rotation ticks, each row followed by its count of ticks
The counts run from 0 to 214.
-.02	-.05	.00	.05	.14	-.33	-.05	.20	-.04	.01	-.41	.07	.06	-.10	-.06	.02	.07	-.25	-.12	-.17	.19	.02	.08	.11	.00	-.17	.18	-.11	.06	.09	.11	.02	.07	-.21	-.26	.15	.09	-.04	.01	.05	-.18	.28	-.10 -> 20
-.03	-.04	.18	-.02	.09	-.06	.08	.08	-.04	-.11	.12	-.11	-.25	.16	-.12	.14	-.09	-.25	-.13	.00	.02	-.04	-.01	-.36	.00	-.17	.39	-.19	-.03	-.03	-.03	.00	-.08	-.02	-.01	.16	-.28	-.04	-.15	.20	-.11	.20	-.05 -> 119
-.07	.04	-.15	-.09	-.03	-.26	.01	.18	.10	.19	-.13	.22	.13	-.11	.09	-.17	-.06	.10	.30	-.03	.38	.03	-.01	.01	-.01	-.25	.06	-.29	.00	.14	.03	-.19	.14	-.21	-.02	.24	.09	-.04	.08	.09	-.07	.14	.09 -> 5
-.10	.20	.24	-.09	.00	-.11	.21	.16	.00	-.16	-.02	.00	-.28	.09	.13	-.23	-.04	-.02	-.24	.09	-.02	.02	-.24	.07	.02	-.09	.17	-.31	.01	.19	.07	.01	-.07	-.08	-.10	.01	-.08	-.12	-.34	.03	-.12	.13	.11 -> 185
-.17	.07	.19	-.13	.10	-.08	.08	.10	-.04	.02	.15	-.03	-.32	.11	.00	-.14	-.06	-.08	-.16	.03	-.16	-.06	-.16	-.10	-.04	-.06	.32	-.26	-.07	-.03	.06	-.12	-.02	-.01	.05	.19	-.24	-.07	-.30	.10	-.12	.16	.11 -> 152
.00	.02	-.22	.02	.10	-.36	-.09	.07	-.04	.20	-.27	.22	.13	-.11	.00	-.14	.05	-.08	.13	-.11	.36	-.04	.04	.13	-.03	-.04	.03	-.02	-.01	.04	.06	-.10	.13	-.25	-.19	.29	.09	-.08	.03	-.05	-.15	.34	-.02 -> 204
-.12	.10	-.13	-.14	.31	-.05	.09	.10	-.09	.11	-.07	.19	-.10	.15	-.16	.01	.05	-.19	.04	-.05	-.08	-.06	-.08	-.15	-.11	-.21	.27	-.06	-.13	-.15	-.11	-.04	-.03	-.07	.03	.30	-.17	.13	-.10	.06	-.27	.36	-.06 -> 198
-.16	.08	.06	.05	.11	-.14	-.07	.09	-.09	.09	-.33	.09	.13	.21	.02	-.25	.05	-.14	.15	-.14	.23	-.08	-.14	.16	.09	-.12	-.03	-.11	.01	.22	.04	-.01	.16	-.34	-.20	.14	.21	-.03	.03	.05	-.26	.23	-.02 -> 171
-.05	.13	.13	-.01	.13	-.20	.10	.23	-.07	-.19	-.17	.08	-.15	.09	.14	-.05	-.01	-.19	-.21	-.09	-.19	-.07	-.14	.13	.16	.02	.36	.05	-.11	.11	.07	.19	.05	-.25	.02	.00	-.14	-.03	-.14	.15	-.14	.37	.11 -> 91
.12	.10	.17	.16	-.09	-.45	.05	.00	.02	-.21	.03	-.04	-.14	.16	.22	.03	-.18	-.16	-.04	-.05	.15	-.13	.13	-.05	.11	.14	.04	.01	-.03	.18	.00	-.10	-.04	-.20	-.01	-.04	-.05	-.32	-.11	.18	.08	.23	.17 -> 162
.00	.14	.03	.06	.03	-.32	.05	.14	-.09	-.12	-.05	.06	-.10	.12	.29	-.04	-.09	-.16	.07	-.10	-.11	-.21	-.02	-.02	.19	-.05	.15	.07	-.28	.17	-.07	.01	-.06	-.22	.20	-.01	-.06	-.21	.06	.34	.07	.23	.25 -> 195
-.13	.03	.22	-.02	-.01	-.04	-.05	.12	-.10	-.12	.05	-.12	-.24	.16	.23	-.26	-.08	-.29	-.19	-.01	-.03	-.14	-.19	-.13	.17	.01	.24	.05	-.05	.20	.07	-.01	.00	-.17	-.03	.08	-.14	-.22	-.14	.27	-.13	.09	.13 -> 74
-.04	.28	.09	-.07	-.07	-.15	.16	.14	.08	-.08	-.09	.11	-.11	.13	.23	-.37	-.04	.02	-.05	.03	.16	-.03	-.20	.17	.08	-.01	-.09	-.13	.00	.32	.06	-.12	.01	-.21	-.12	-.05	.11	-.25	-.23	.05	-.02	.10	.13 -> 34
.09	.14	-.04	-.09	-.08	-.26	.18	.04	.22	-.06	.16	.11	-.14	-.02	.00	-.06	-.14	-.05	-.03	.09	.33	.03	.09	-.32	-.04	-.01	.19	-.01	.04	.05	-.02	-.30	-.04	-.07	-.06	.09	-.30	-.25	-.24	.16	.10	.12	-.01 -> 207
-.24	.23	.04	-.10	.11	.07	.15	.08	.03	.09	.12	.13	-.10	.42	.04	-.26	-.07	.03	.16	.01	.06	-.15	-.22	-.12	-.07	-.13	-.03	-.21	-.12	.11	-.04	-.27	.01	-.14	.10	.10	-.06	.01	-.18	.14	-.06	.15	.09 -> 0
-.12	-.05	-.02	-.08	.08	-.22	-.10	.15	-.04	.14	-.28	.05	-.08	-.07	.10	-.34	.02	-.08	-.21	-.06	.13	.00	-.16	.18	-.03	.00	.22	-.12	.06	.07	.20	-.03	.22	-.25	-.18	.24	.06	-.01	-.17	-.02	-.20	.18	.07 -> 3
-.11	.21	-.09	.07	.04	-.20	.16	.06	-.02	.10	-.12	.16	-.02	.08	-.17	-.10	.00	-.06	.19	-.05	.33	-.07	.00	-.06	-.22	-.32	-.17	-.26	.00	.15	-.16	-.25	-.15	-.03	-.22	.13	.05	-.04	-.08	-.04	-.10	.18	-.10 -> 127
-.11	.04	-.04	-.14	.03	-.10	.08	.10	.14	.14	-.07	.22	.06	.09	-.15	-.07	.01	.08	.26	.02	.32	.11	-.15	-.05	-.07	-.29	.10	-.39	.04	.03	-.04	-.14	.15	-.19	-.09	.26	.08	.10	.00	-.02	-.19	.20	-.04 -> 110
.04	-.02	-.04	-.02	.13	-.13	-.04	-.04	-.03	.03	.02	.15	.01	.22	-.10	.18	.08	-.23	.23	-.06	.12	-.05	-.02	-.23	.14	-.17	.30	.00	-.02	-.09	-.18	.06	.11	-.21	.01	.26	-.08	.04	.09	.15	-.23	.48	-.07 -> 165
-.10	.13	-.03	-.09	.01	.14	.01	-.05	-.04	.04	.16	.18	-.06	.12	.02	-.03	.04	-.06	.30	.02	.10	-.03	-.27	-.20	.03	-.32	.22	-.20	-.05	-.03	-.17	.05	-.03	-.01	-.04	.36	-.02	.06	.06	.04	-.34	.32	.02 -> 182
-.02	.05	-.20	-.20	.14	-.12	.20	.25	.09	-.02	-.25	.16	-.04	-.03	-.12	-.15	-.09	-.07	-.09	.11	.26	.21	-.04	-.11	-.16	-.26	.21	-.13	.01	-.01	.07	.00	.06	-.12	-.32	.26	-.08	.13	-.11	.00	-.17	.14	-.16 -> 142
-.16	.20	.30	.08	.05	-.11	.14	.16	.01	-.11	-.08	.03	-.15	.35	-.02	-.06	-.04	.00	.05	-.02	.04	-.13	-.16	.07	.00	-.12	-.06	-.41	.00	.24	.00	-.19	-.05	-.21	.01	-.12	.11	-.13	-.19	.06	-.06	.22	.13 -> 17
.00	.12	-.17	-.01	-.03	-.23	.24	.07	.03	-.07	-.11	.03	-.11	.34	.02	-.28	-.25	.06	.16	.10	.41	-.01	.02	-.18	-.14	-.18	-.08	-.27	-.13	.12	-.09	-.15	-.09	-.09	-.15	.13	.06	-.06	.00	.08	.02	.00	.07 -> 144
.08	-.06	-.11	-.04	.01	-.14	.00	.00	-.01	.03	-.09	.02	-.02	.09	-.11	-.02	-.13	-.22	.08	.01	.34	.09	.09	-.37	-.02	-.20	.29	.00	.03	-.08	-.01	-.02	.04	-.17	-.24	.31	-.17	-.02	.02	.20	-.14	.14	-.23 -> 70
-.13	.02	.11	-.22	.07	-.11	-.04	.19	.10	.07	-.06	.15	-.03	-.14	.06	-.19	.04	-.09	-.07	-.06	.02	.05	-.21	.05	.09	-.05	.37	-.10	.06	.07	.19	.01	.30	-.22	-.03	.21	-.07	-.02	-.17	.07	-.21	.24	.07 -> 108
.00	-.05	-.05	.05	.07	-.17	-.03	.00	-.19	-.08	-.08	-.02	-.11	.29	.20	-.07	-.06	-.17	.07	-.06	.04	-.09	-.17	-.07	.16	-.08	.26	-.12	-.17	.02	-.01	.22	.07	-.22	.00	.28	.08	.03	.21	.16	-.27	.23	.23 -> 43
-.14	.11	.21	-.14	.01	-.12	-.05	.16	.09	.07	.03	.07	-.11	.02	.25	-.26	.03	-.06	-.05	-.01	-.09	-.05	-.21	.07	.18	.05	.27	-.04	.04	.23	.13	-.09	.24	-.23	.08	.05	-.04	-.19	-.23	.16	-.07	.22	.19 -> 107
.03	.02	.03	.03	-.06	-.26	.03	.13	.09	-.12	.05	.06	.03	.04	.14	.19	-.13	-.11	.26	-.02	.18	-.08	.05	-.31	.14	-.34	.17	-.08	-.10	.20	-.07	-.11	.03	-.15	.08	.09	-.07	-.17	.16	.36	.02	.12	.15 -> 117
.10	.09	.06	.18	-.14	-.42	.15	-.10	-.02	-.06	.06	.00	-.18	.31	.10	.01	-.16	-.02	.13	.01	.38	-.20	.07	-.06	.02	.01	-.07	-.18	-.05	.14	-.10	-.17	-.15	-.12	-.07	.07	.05	-.22	-.07	.11	.06	.24	.15 -> 161
-.07	.00	-.02	-.09	.22	-.17	.04	.16	-.05	.03	-.24	.14	-.07	.06	.04	-.02	.04	-.20	-.07	-.09	-.12	-.03	-.15	.13	.12	-.10	.34	-.03	-.10	-.01	.06	.22	.09	-.26	-.07	.18	-.09	.10	-.02	.04	-.28	.42	.01 -> 92
-.03	.04	-.06	-.07	-.02	-.12	.05	.10	.04	.03	-.11	-.01	-.08	.00	-.14	-.20	-.11	-.22	-.13	.03	.36	.11	.07	-.31	-.14	-.16	.14	-.03	.05	.01	.04	-.15	-.07	-.02	-.36	.21	-.18	-.10	-.14	.05	-.17	.06	-.26 -> 175
-.10	.21	.01	-.10	.15	-.25	.28	.27	.13	.00	-.17	.09	-.15	.16	-.08	-.24	-.13	-.12	-.16	.04	.10	.00	.07	.00	-.18	-.04	.08	-.18	-.04	.12	.04	-.21	-.11	-.12	-.14	-.06	-.21	-.08	-.36	.08	.07	.11	-.04 -> 96
.03	.00	-.08	.01	-.05	-.14	.01	-.07	-.17	.06	-.04	-.07	-.20	.25	-.07	-.27	-.17	-.16	-.01	.07	.41	-.07	.02	-.29	-.15	-.07	.00	-.10	.00	.01	-.05	-.08	-.18	-.04	-.37	.37	-.08	-.10	-.02	.01	-.15	.06	-.14 -> 176
